One vector is turned by the same rotation once a tick. Each row is the vector after some number of ticks, and that number follows the row.
The counts run from 0 to 217.
[141 108 126  64 151 173 147 123 107 145 135 174 179 159 126 133 126 114
 159 133  88 130 139 117 107  72 108 109 130 142 141 113 113 110 129 140
 168 135 165 122  91 151  90 100  99 136  81] => 108
[121 104 116  84 123 173 153 126 123 136 105 124 168 111 135 120  85 101
 144 126  89 144  98 104 141  80 128 146  82 130 112  77 149  94  92 153
 173 121 130 152 137 179 112 106 133 122  94] => 23
[164 124 114  86 153 162 139 141 106 151 125 154 163 142 106 112 134 145
 146 131  81 140 109 111 133  83 127 145 130 140 101 137 109 106 133 157
 172 136 169 140 108 156 102  92 111 157  53] => 112
[171 107  93 117 129 184 135 140 122 144 158 120 181 122 111 139 112 150
 122 164 115 163 118 105 118  54 122 160 136 134 128 144 156 124  77 107
 164 118 146 145 134 147 132 131 137 135  66] => 10
[152 114 142 117 131 174 159 126  91  90 124 125 171 124 121 104 139 154
  92 175  75 168 156 151 127 113 119 130 107 124  84 141 115  71 118 139
 161 109 128 140 112 140 139  86 156 146  68] => 167
[149 121 138 101 127 155 179 133 121 113 144 117 140 117  87 120 109 150
  91 163  96 166  93 117 137  71 144 133  95 109  85 118 125  60 154 141
 178 128 145 149 129 158 120 120 142 107  76] => 31
[152  96 127 114 140 166 140 114 117 119 132 142 194 153 120 130 152 145
  93 174  98 181 143 101 120  86 110 150 100 133  96  89  98  87 113 141
 161  90 122 146  95 144 124 110 133 134  77] => 163
[137 120 121  90 146 197 175 156  98 132 123 151 145 144 107 121 102 137
 120 168 103 116 148 114 111  88 129 118 163  93 134 149 121  95 119  96
 167 165 162 141 118 161 156  70 134 165  85] => 101
[155 108 126  98 131 170 160 101 106 140 136 140 182 135 148 147 141 144
 153 117  97 134 151 123  78  57 121 105 109 141 129 163 112 106 121 118
 173 132 144 159 134 137 175 135 115 150  78] => 92
[112 116 130 109 123 162 157 102  89 113 126 135 157 105 145 128 103 104
 115 165 100 174 132 128 124  93 107 124  87 119 101  98 117  60  95 158
 165 122 114 144 155 141 116 105 157 146  89] => 170
[133 115 143 113 110 171 180 116 114 128  88 157 152 110 112 139 115 122
  95 153 111 120 128 101 141 116 121 126 125  96 119 125 101  65  79 107
 198 147 129 129 154 157 114  97 133 146  79] => 204
[187 126 113 102 108 156 147 133  81 115 133 117 180 109 124 125 146 140
 131 140 112 149 123 126 120  37  95 142  92 132 125 150 141 110 107 127
 145  87 158 177 124 143 156 134 137 141  76] => 179
[151 119 123 126 110 165 166 112  65 117  87 136 174 110 150 119 109 113
 126 163  76 149 145 128 116  92 105 130 123 125 114 129 127  74  92 161
 172 124 102 159 139 140 118  93 156 141  93] => 171
[125 101 156  93 115 166 155 107 116 106 164 133 135 130 103 132 129 130
  98 142 108 144 119 111 133  80 125 123 109  99 101 129 106  61 117 114
 170 132 172 141 127 120  88 125 155 134  64] => 201
[ 96 129 133 119 153 171 172 100  79 111 115 139 138 117 142 105 126 133
 111 157  96 140 132 109 123  94 131 111  94 122  98 125  61  56 113 125
 150 138 119 136 160 150 147 113 135 144  78] => 83
[123 105 154  89 110 178 174 133 126 110 135 145 162 123 125 107  72  80
 119 159 103 130 110 114 105  93 111 103 118  74  99 107 132  89 124  87
 160 138 147 148 104 156 136  95 145 112 101] => 189
[163 126 130  88  92 186 201 132  84 113  87 155 148 116 110 143 128 103
 123 163  94 120 128 106 127  91 106 127 141  98 124 130  89  87 125 132
 181 153 154 123 120 143 106  90 134 129  98] => 69
[133 116 102 126 163 156 172 133 122 142 128 133 152 131 132 106  99 127
 104 175 106 158  93  89 121  79 134 148 136 116  79 130 126  72 134  91
 163 143 138 156  91 161 109  80 179 139 102] => 150
[137 126 144 105 161 176 166  99 102 149 154 126 154 134 133 142 131 149
 114 151 118 160 153 132  91  72 113 130 126 120  96 143  90  53 151 161
 204 151 119 121 110 147 121 127 125 137  86] => 119
[125  93 113 119 155 180 137 121 107 121 166 100 148 129 133 121 111 129
 107 136 109 150 148  91 117  65 122 138 111 125  85 138 144 100  94 117
 156 125 150 165 115 154 142  91 169 165  96] => 12
[137 146 122 113 122 171 135 117  95  77 137 123 185 124 114 112 134 133
 119 148  87 145 127 120 123  74 106 149 108 137  97 158 125 129  82 108
 164  90 128 160 176 134 152  79 129 118  61] => 45
[138  88 128  93 137 171 146 120 123 101 159 140 175 139 128 121 121 129
  90 134 109 173 134 103 138 102 102 133  95 135 108  95 113  67 123 138
 157 107 151 154  91 167 125 110 130 120  76] => 162
[134 112 134 119 138 191 159 143  96 145 116 116 145 132 141 115 117 136
 122 178  85 149 151 103  99  56 105 152 127 101  87 128 129 109  82 135
 180 133 114 136 108 156 122  94 161 158 110] => 17
[143 123 104 114 140 163 135 135  89 123 142 132 138 144 107 126 106 111
 117 186  94 140 125 107 138  45 110 129 151 139 110 120 159 117 119  97
 150 106 147 144 111 152 100  68 146 164  67] => 148
[118 128 123 101 133 162 181  77  84 112 104 156 169 135 152 150 121 123
 141 140  96 124 163 133  89  79 113  94 113 142 117 151 113  88 124 122
 173 130 124 138 164 134 152  97 121 147 100] => 88
[163  96 128 112 143 156 153 149 125 155 127 124 175 124 109 100  77 154
 126 155 111 148 101 104 120  65 135 124 135 130 130 125 155  91 123 115
 142 132 148 165 111 165 154 113 139 128  72] => 145
[124 115 107 112 181 148 161  91 116 138 145 150 142 155 121 140 142 136
 106 158  95 156 142  85 120  63 143 123 114 131  91 117 101  71 147 133
 170 124 135 132 116 150 113  83 133 160  81] => 115
[115 116 107 112 133 171 176 137 118 102 145 115 151 120 118 134 103 126
  98 138 115 122 117  91 124  58 126 139  92 127  87 137 154  80 117  98
 143 101 146 167 154 158 174 106 151 142  87] => 181
[164 137 107 104 114 171 141 102 104  94 122 156 222 120 125 121 131  97
 118 127 109 145 142 126 122 105  88 126 105 130 118 122 130  98 114 100
 170 100 127 152 143 151 133  90 118 111  63] => 41
[ 95 138 115  86 141 181 186 128 116 121 124 138 122 131 130 128 125  93
 117 127 104 113 114 113 128  93 122 137 109 104  87 126 122  66 132 101
 177 144 156 136 135 153 108  77 162 149  98] => 67
[168 100 136  84 122 170 150 143 111 125 100 134 180 126 120 102 138 123
 140 132  70 152 119 124 139  78 114 129 106 134 113 124 141  95 132 153
 168 101 148 158  84 159 124  75 136 122  89] => 25
[142  99 169  98 124 190 162 125 101 112 122 144 161 109 143 101 121 120
 131 149  79 137 131 124  88 106 102 116  93  85  91 156 134  91  95 123
 164 148 149 167 130 128 157 104 151 154  96] => 52
[129 117 137  95 121 181 165 116 112 137 115 149 158 111 133 128 109 116
 114 125 107 136 116 123 147 105 112 139 111  88 102 119  90  42  99 113
 186 158 143 135 144 149 111 139 146 139  86] => 205
[168 133 136 117  93 152 166 111  87 125 122 147 179 100 124 121 116 107
 130 153 117 153 129 127 116  82  73 131 118 106 124 125 116  84 125 131
 197 102 114 142 135 150 115 128 127 106  65] => 37
[105 125 113  67 128 193 165 108 123 106 131 110 165 125 138 147 137 139
 130 101 108 129 126 113 133  63 137 161  77 152  93 119 104  87  94 125
 164 116 164 151 156 146 146 128 130 136  92] => 213
[118 126  89  94 154 180 154 130  97 111 170 142 156 111 127 112  88 133
 103 151 115 175 133 146  95 110 140 126 117 105 101 125 153  92 125 139
 169 159 156 157 142 156 154  96 147 152  72] => 134
[131 115 132  72 143 165 174 107 127 122 137 152 181 133 115 138 148 117
 115 113 105 141 124  94 112  95 112 133  82 120 105  98  79  75 138 124
 173 128 150 135 110 161 143 125 110 104  79] => 75
[152 110 167  83 110 176 165  96 103 130 131 133 170 125 134 130 127 124
 124 120 118 143 138 139 110  88  90 135 118 101 107 130  80  48  95 134
 185 134 135 131 122 135 111 128 146 130  96] => 206
[139  95 117 111 118 169 133 115 109 130 162 127 178 130 131 143  90 100
 120 150 108 145 160 124 106  74 114 101 147 149 129 130 179 107  89 125
 176 116 122 161 146 147 132  87 125 150  67] => 6
[111 104 134  73 167 187 161 128 133 151 122 138 158 143 131 101  89 119
 157 115  90 118 115 119 118  93 137 118 125 124 105 115 125  96 129 126
 187 173 148 130 121 186 139  87 113 132  98] => 106
[150  90  89 124 149 175 153 108 122 149 134 134 207 118 163 114 102 125
 112 131 112 162 124  93  98  98 120 118 107 142 111 132 146  81 100 111
 148 144 144 175 115 144 150  97 146 153  99] => 8
[117 101 125  98 127 188 166 125 104  84 151 131 174 123 137 111 113 129
  94 161 106 157 124 120 114 105 136 108  99 106  97 134 113  91 118  93
 126 122 175 179 134 131 158 111 154 128  66] => 47
[103 114 118 125 164 164 153  84 111 115 162 140 169 133 143 123  86 119
 111 184 107 162 129 132  96  71 121 105 115 127  81 117 143  74 130 126
 171 130 102 136 142 150 129 110 129 145  84] => 0
